Named turns come first, each shown by rows before and after it. Which turns, in which order, take the first row of each pair that follows to the second? Write the first one first, as in the answered first pair.
K_50:
[ -2  11 -10 -10   2  34 -12  33  -2 -14]  ->  [ -1  13  -9  -5   1  32 -13  33  -7 -15]
[22 22 14 -9  7  9  5 20  3 -2]  ->  [23 22 15 -9  7  9  4 18  3 -2]
[ -3 -14   7  29  17 -27  18 -12  12   5]  ->  [  2  -8   8  30  17 -32   8 -18  -1   4]
K_852:
[ -2 -17   0 -10   2 -27 -11 -29  -1   1]  ->  [ -8 -29   1   4   2 -29   6 -13  11   5]
[ -4 -17   9 -16   2 -11  18 -21  20   0]  ->  [ -6 -21   7  -4  -1  -3  29  -1  24  -2]
[ 14  12  -3 -18   3  -3 -14 -23   7   1]  ->  [  7   0   1 -13   9 -13  -2 -25  18   9]
K_241:
[ 3  2  0 -5  1 -2  6 -2  8  3]  ->  [ 4  3 -2 -4  0  2  6  2  8  2]
[ -1   0   2  11  23   7  21  18  24 -22]  ->  [  5  10   0  17  19  12  13  25   7 -28]
[ 3  5  1 -3 -1 10 -5 -1 -6 -5]  ->  [ 4  4  2 -5  0  5 -7 -6 -6 -4]
[-2  5  0 -9  8 -8 11 -1  4 -3]  ->  [-2  5 -1 -9  6 -3 12  4  6 -6]
K_812:
[-12 -12  11 -21   1 -15  11 -12  33  15]  ->  [-12 -13  14  -5   2 -33  13 -13  19  20]
[  3  -1   6  15   2 -27 -15  -9 -24   4]  ->  [  5   3   2  23  -3 -14 -12   9 -30  -2]
[  3  20  -2   7  -2  13 -12   3   3  -4]  ->  [  1  19  -1   0  -1  14 -13  -2   8  -3]
Now pairs of rows:
Between the rows of a pair lie two turns.
[  0   6   8 -26 -14  12   9 -18   1   0]  ->  [ -4   2   8 -25 -13  11  14 -17   6   1]  K_241, K_852
[ -4   8   6  26   4 -18  15   8  -5  -1]  ->  [ -2  14  -1  15  -3  10  15  23   5 -11]  K_812, K_812
[-5  7 -4 -1 -5 28  3 12 -2 -6]  ->  [  1  15  -2  -7  -3  21 -12  -4 -14  -6]  K_50, K_852
[  0   4   6   6   0 -20 -14 -29 -34 -13]  ->  [ -4  -3   9   7   3 -29  -8 -34 -26  -7]  K_812, K_241
[  7   3  -3 -28  -2   3  -7  -9   8 -13]  ->  [  3  -7   4 -17   3 -21  -1 -20   8  -2]  K_852, K_812
[ -5  -3   3 -36   0  12  -6  -6  16  -7]  ->  [ -6  -5   1 -29  -3  19   4   8  21  -9]  K_852, K_241
[  9  -3   1  11   8 -16  -3   1 -10  -6]  ->  [ 11   2  -5   8   4   2  -2  15  -6 -13]  K_812, K_812
[-8 -9  2 -1  4  8 20  5 12  0]  ->  [  3   7  -2  -3  -3  20   6  11  -6 -10]  K_241, K_852
[-11  -6   2  -1  -8 -16  14 -14  19  -5]  ->  [ -5  -2   0  22 -13 -14  17   5  -1 -10]  K_852, K_50
[ -5 -10   5  21  10 -30   2 -20  -6  11]  ->  [  0  -1  -1  38   1 -14   4   8 -22   3]  K_812, K_852
[  2  -4   8  14  10 -47  -2 -24  -7   9]  ->  [ 10  10   6   2   8 -36 -18 -30 -20   2]  K_812, K_50
[ 11  -9   3   5  -2 -10 -12 -11 -16   3]  ->  [  6 -18   4  13  -2 -14   1  -4  -8   8]  K_852, K_852
[-17  -8   8  17 -13  28  15  24  14  -9]  ->  [ -4  16   7 -11 -14  34 -21  -1 -10 -19]  K_852, K_852
[  2   3   6 -16   4 -14 -10 -28  -3 -17]  ->  [ -9 -17   6   5   6 -20  20  -9  17  -9]  K_852, K_852
[ 4 -5  0 -1 -7 16 12 15 24 -2]  ->  [  1 -11   6 -10   0  -1  10  -6  29   6]  K_812, K_812
[  1 -12   4 -18  36 -39  10 -20  -9  14]  ->  [-10 -24  -1 -19  31 -13  33   8  24  11]  K_50, K_241
[10  6  0 -6 -1 16  2  4 -6 -1]  ->  [  7   3   4 -14   4   4   0 -12  -2   6]  K_852, K_852
[ 13  -6   3  10   7 -44  -8 -24 -37   2]  ->  [ -3 -28   7  -4  14 -45  12 -32   7  12]  K_241, K_50
[ -2   7  -3  -4 -15  22 -19   1  -1 -11]  ->  [ -7   0   3 -16  -7   8 -19 -19  12  -2]  K_812, K_852
[ 11  15   3 -25  -4   0 -27 -20   9   4]  ->  [  2  -4  11  -6   2 -27  -9 -24  17  18]  K_812, K_852
[ -7  -4  11 -16  17 -23 -23 -28  16  23]  ->  [-12 -17  12  21  14 -32   4   1  15  29]  K_852, K_812
[-12  -2   2  -9  -7  28   8  14   5  -9]  ->  [ -2  11   3 -17  -5  20 -14  -4 -17 -11]  K_241, K_852
[  6  17   2 -38   7   8 -22 -14   8 -14]  ->  [ -9 -10  10 -24  15 -15   7 -15  36   5]  K_852, K_852
[  3  -3  13  25  12 -32  -3 -19 -39   7]  ->  [  5  -3   6  42   2 -11  10  17 -40  -2]  K_852, K_812
[  7   2   1   7 -10  -4  -7   4 -14   0]  ->  [  3  -3   5   6  -6 -15  -3  -6  -8   6]  K_241, K_852
[  8   4  -5 -18   7  24  -8  10  22  -4]  ->  [ 10   5  -3 -25  10  17 -17  -4  17  -2]  K_241, K_812
[ -3  -5  -1  28 -22  11  24  38   3  -6]  ->  [  7  14  -5  15 -26  24   4  35 -13 -17]  K_812, K_241
[  3   6  -3 -22   2  11 -10 -10   5  -6]  ->  [  3   4  -7 -11  -3  21   1  13   7  -9]  K_50, K_241
[  5 -18  -4  38   0 -13  27  35 -18   7]  ->  [ 17  10   0 -24  10 -17 -29 -34 -31   2]  K_50, K_50
[  0   6  11 -16   5 -29 -24 -22 -15   4]  ->  [-13 -15  14  -9  10 -36   1 -14  12  14]  K_852, K_50
[  3 -11  -5  -7   0  15   2   2  17  -6]  ->  [  9  -3  -7  -7  -3  20  -4   6   5 -12]  K_852, K_241
[ 13 -10   2  21  10 -21 -32 -23  -7   8]  ->  [  8 -19   3  33  11 -25 -17 -11   1  14]  K_241, K_812
[ -5 -10  11   6   5 -20   5 -15  20  13]  ->  [ -5 -12   9  21   1 -17  13   4  17  13]  K_812, K_241
[  6 -21   2  43   2 -38  -1  -6 -40  11]  ->  [ 10 -15  -4  48  -4 -23   1  12 -46   5]  K_852, K_852
[ 10   3   9   6  -2 -29  -6 -16 -25  11]  ->  [  9   1   6  24  -8 -22   7  10 -25   8]  K_852, K_812
[-18  -5  15 -10 -15  -4  17  -3  22  11]  ->  [ -8   4  15  18 -19 -18  10   6 -17   9]  K_50, K_50
[  0   7  11   5   6 -32 -17 -26 -39  -7]  ->  [  1   4  10  15   4 -33 -11 -17 -43  -7]  K_812, K_852
[-15 -16  -1  24  -4   9  29  22  23   7]  ->  [  9  16   2  21  -3 -12 -18 -13 -40   0]  K_50, K_50
[ -5   2  -2  -8  -4  19   4  15   5 -19]  ->  [ -8  -4   0  -1  -2  14  12  18  11 -15]  K_812, K_50
[ -2 -10   5   6  21 -25  -8 -35  15  13]  ->  [ -6 -19   5  26  18 -26   8 -15  18  16]  K_812, K_241
[  5   1  -1  17  -9   2  -9  18 -36  -4]  ->  [  8   9  -3 -10  -7  12 -25   1 -30  -9]  K_812, K_852
[  5  20 -13 -15 -12  28 -14  14  -5 -16]  ->  [  9  23 -11 -15 -11  20 -21   5 -14 -15]  K_50, K_241
[  8   7   4  -4   4 -24 -23 -21 -12   2]  ->  [ -4 -14   6  17   5 -31   8  -2   9  11]  K_852, K_852
[  1   1 -13  19   4  -4 -13   0 -19 -17]  ->  [  0   4 -13  11   5  -5 -18 -10 -19 -17]  K_812, K_241
[  2  15   4  24   5 -30  -2 -19 -10  -2]  ->  [-10  -2   3  18   8 -23  18 -13  26   4]  K_241, K_241
[  1  -5   0   0   6 -24 -13 -15 -18   3]  ->  [ -5 -18  -1  17   5 -23   8   4  -6   7]  K_852, K_852
[  5   9  -7 -43  -6  29 -11  13  12 -17]  ->  [ -2  -3   8 -44   9 -18 -13 -31  12   3]  K_812, K_812
